Look-ups in named tables: a row name and a column name give one cell, copied from the table.

Table gopu
columns: zonaz, suz, kurerus, mokedid
tus: [-59.08, 67.03, 1.46, 43.51]
kotos: [-27.25, 67.03, 28.57, 44.38]
rokag: [-39.80, 67.03, -45.41, 65.60]
vud: [28.32, 67.03, 20.59, 5.63]
moz: [6.61, 67.03, 4.49, 33.98]
tobazu: [-1.99, 67.03, 45.59, 37.24]
pugulo: [43.79, 67.03, 17.77, 68.43]
bov: [-32.94, 67.03, 22.89, 13.98]
ribip: [33.53, 67.03, -22.70, -8.42]
didelak: [-51.07, 67.03, 36.44, 49.46]
mif: [94.09, 67.03, 74.92, 16.89]
tokov: [49.74, 67.03, -3.31, 83.48]

kurerus of mif: 74.92
suz of vud: 67.03
kurerus of didelak: 36.44
mokedid of moz: 33.98
zonaz of pugulo: 43.79
suz of pugulo: 67.03
suz of ribip: 67.03
suz of moz: 67.03
mokedid of rokag: 65.60
zonaz of tus: -59.08
kurerus of pugulo: 17.77
suz of kotos: 67.03
suz of mif: 67.03
kurerus of ribip: -22.70
kurerus of kotos: 28.57
kurerus of tokov: -3.31
Row with the largest mokedid: tokov

vedarok =
         nivigal  les  mal  perazu  ber  fev  birag  ranifal  kifep  feg
bizesis       32   71  128     126   39  199     34      121     92   34
ninomo        23   25   98      26   94  100     73       72    101   83
zelumok       63   69   31      53   98   69     80       71      7   95

What is the kifep of zelumok in vedarok?
7
What is the les of ninomo in vedarok?
25
What is the ranifal of ninomo in vedarok?
72
What is the ber of ninomo in vedarok?
94
What is the les of bizesis in vedarok?
71
What is the birag of bizesis in vedarok?
34
What is the perazu of zelumok in vedarok?
53
What is the nivigal of zelumok in vedarok?
63
What is the ranifal of bizesis in vedarok?
121
What is the birag of ninomo in vedarok?
73
What is the feg of zelumok in vedarok?
95
What is the fev of zelumok in vedarok?
69
What is the ber of zelumok in vedarok?
98
What is the perazu of ninomo in vedarok?
26
What is the nivigal of ninomo in vedarok?
23
What is the mal of zelumok in vedarok?
31
What is the ber of bizesis in vedarok?
39
What is the fev of bizesis in vedarok?
199

Table nimo
,fek,mip,dafudam,sogigal
kis,102,162,29,91
tiv,174,244,24,58
verof,179,134,198,127
bulura,173,234,30,61
zizafip,71,59,146,167

bulura, fek: 173
zizafip, dafudam: 146
bulura, sogigal: 61
tiv, dafudam: 24
verof, sogigal: 127
verof, mip: 134
verof, dafudam: 198
Which row has the largest dafudam? verof

gula
|  | boz | zerik | minul | fuz | tomo | sugub | gipubo | sulil | ratemen |
|---|---|---|---|---|---|---|---|---|---|
| ven | 6.8 | 7.7 | 6.4 | 8.1 | 5.7 | 9.7 | 6.3 | 8.4 | 5.5 |
| nenat | 2.1 | 6.4 | 6.5 | 6.0 | 7.7 | 8.6 | 5.8 | 9.9 | 4.6 |
| zuriga | 6.6 | 6.9 | 5.5 | 7.2 | 7.4 | 8.3 | 8.1 | 6.4 | 6.0 |
| tav | 7.0 | 6.9 | 8.5 | 4.7 | 4.7 | 6.2 | 6.2 | 10.0 | 5.0 |
| rubob | 6.6 | 7.1 | 8.7 | 5.8 | 8.5 | 6.5 | 7.7 | 5.9 | 8.4 |
| namemeb | 7.7 | 5.8 | 8.3 | 5.3 | 7.8 | 6.4 | 6.0 | 7.1 | 5.5 |
| per | 6.4 | 5.8 | 7.0 | 6.9 | 7.5 | 6.3 | 6.7 | 5.4 | 7.9 |
| ros | 9.1 | 6.5 | 5.6 | 5.9 | 6.9 | 6.2 | 5.1 | 8.4 | 8.1 |

zerik of per: 5.8
sugub of tav: 6.2
boz of zuriga: 6.6
ratemen of rubob: 8.4
minul of rubob: 8.7
zerik of rubob: 7.1
sugub of nenat: 8.6
sulil of per: 5.4
gipubo of nenat: 5.8
sulil of nenat: 9.9
minul of per: 7.0
fuz of namemeb: 5.3
boz of tav: 7.0
tomo of tav: 4.7
zerik of zuriga: 6.9
gipubo of ven: 6.3
tomo of zuriga: 7.4
tomo of ven: 5.7

botud
fields: nur, nosab, zadusu, lon, rirokis, fus, lominek
popire: [-1.07, -3.10, -0.96, -0.72, -0.92, 0.87, 4.84]
zepan: [-1.04, -5.89, -0.86, -1.11, -0.78, 3.94, -3.66]
gadol: [-1.07, -5.90, -0.79, -1.18, -0.87, 3.87, -4.13]
kaboz: [-0.88, -0.88, -0.96, -1.29, -1.15, -0.99, -8.55]
dif: [-0.96, 6.11, -1.40, -1.01, -1.26, -8.08, -0.93]
vufefe: [-0.90, -0.66, -0.78, -1.39, -1.26, -1.31, -8.30]
ruf: [-1.12, -5.16, -0.93, -0.80, -0.82, 2.97, 3.23]
zorazo: [-0.96, -5.67, -0.81, -1.07, -0.89, 3.73, -4.17]

zepan, lominek => -3.66
zepan, nosab => -5.89
zorazo, rirokis => -0.89
gadol, nur => -1.07
zorazo, fus => 3.73
popire, lon => -0.72
dif, fus => -8.08
dif, rirokis => -1.26

niz =
	nadoru	lazol	vipi	fivume	mirusen	naka	lis
gen	2344	5768	7604	2850	1735	3220	7036
rezaku	1692	4748	1835	976	7074	5058	3505
zis	6484	4514	639	7540	3105	5519	1815
kuva	6379	1043	2262	1150	1778	3745	4059

What is the mirusen of rezaku in niz?
7074
What is the nadoru of rezaku in niz?
1692
What is the lis of rezaku in niz?
3505
What is the naka of rezaku in niz?
5058
What is the mirusen of kuva in niz?
1778
What is the lazol of rezaku in niz?
4748
What is the fivume of rezaku in niz?
976
What is the nadoru of kuva in niz?
6379
What is the lazol of kuva in niz?
1043
What is the fivume of kuva in niz?
1150
What is the fivume of zis in niz?
7540
What is the lis of kuva in niz?
4059
What is the vipi of kuva in niz?
2262
What is the fivume of gen in niz?
2850
What is the naka of zis in niz?
5519
What is the naka of kuva in niz?
3745
What is the naka of gen in niz?
3220
What is the lazol of zis in niz?
4514
What is the mirusen of gen in niz?
1735
What is the vipi of gen in niz?
7604

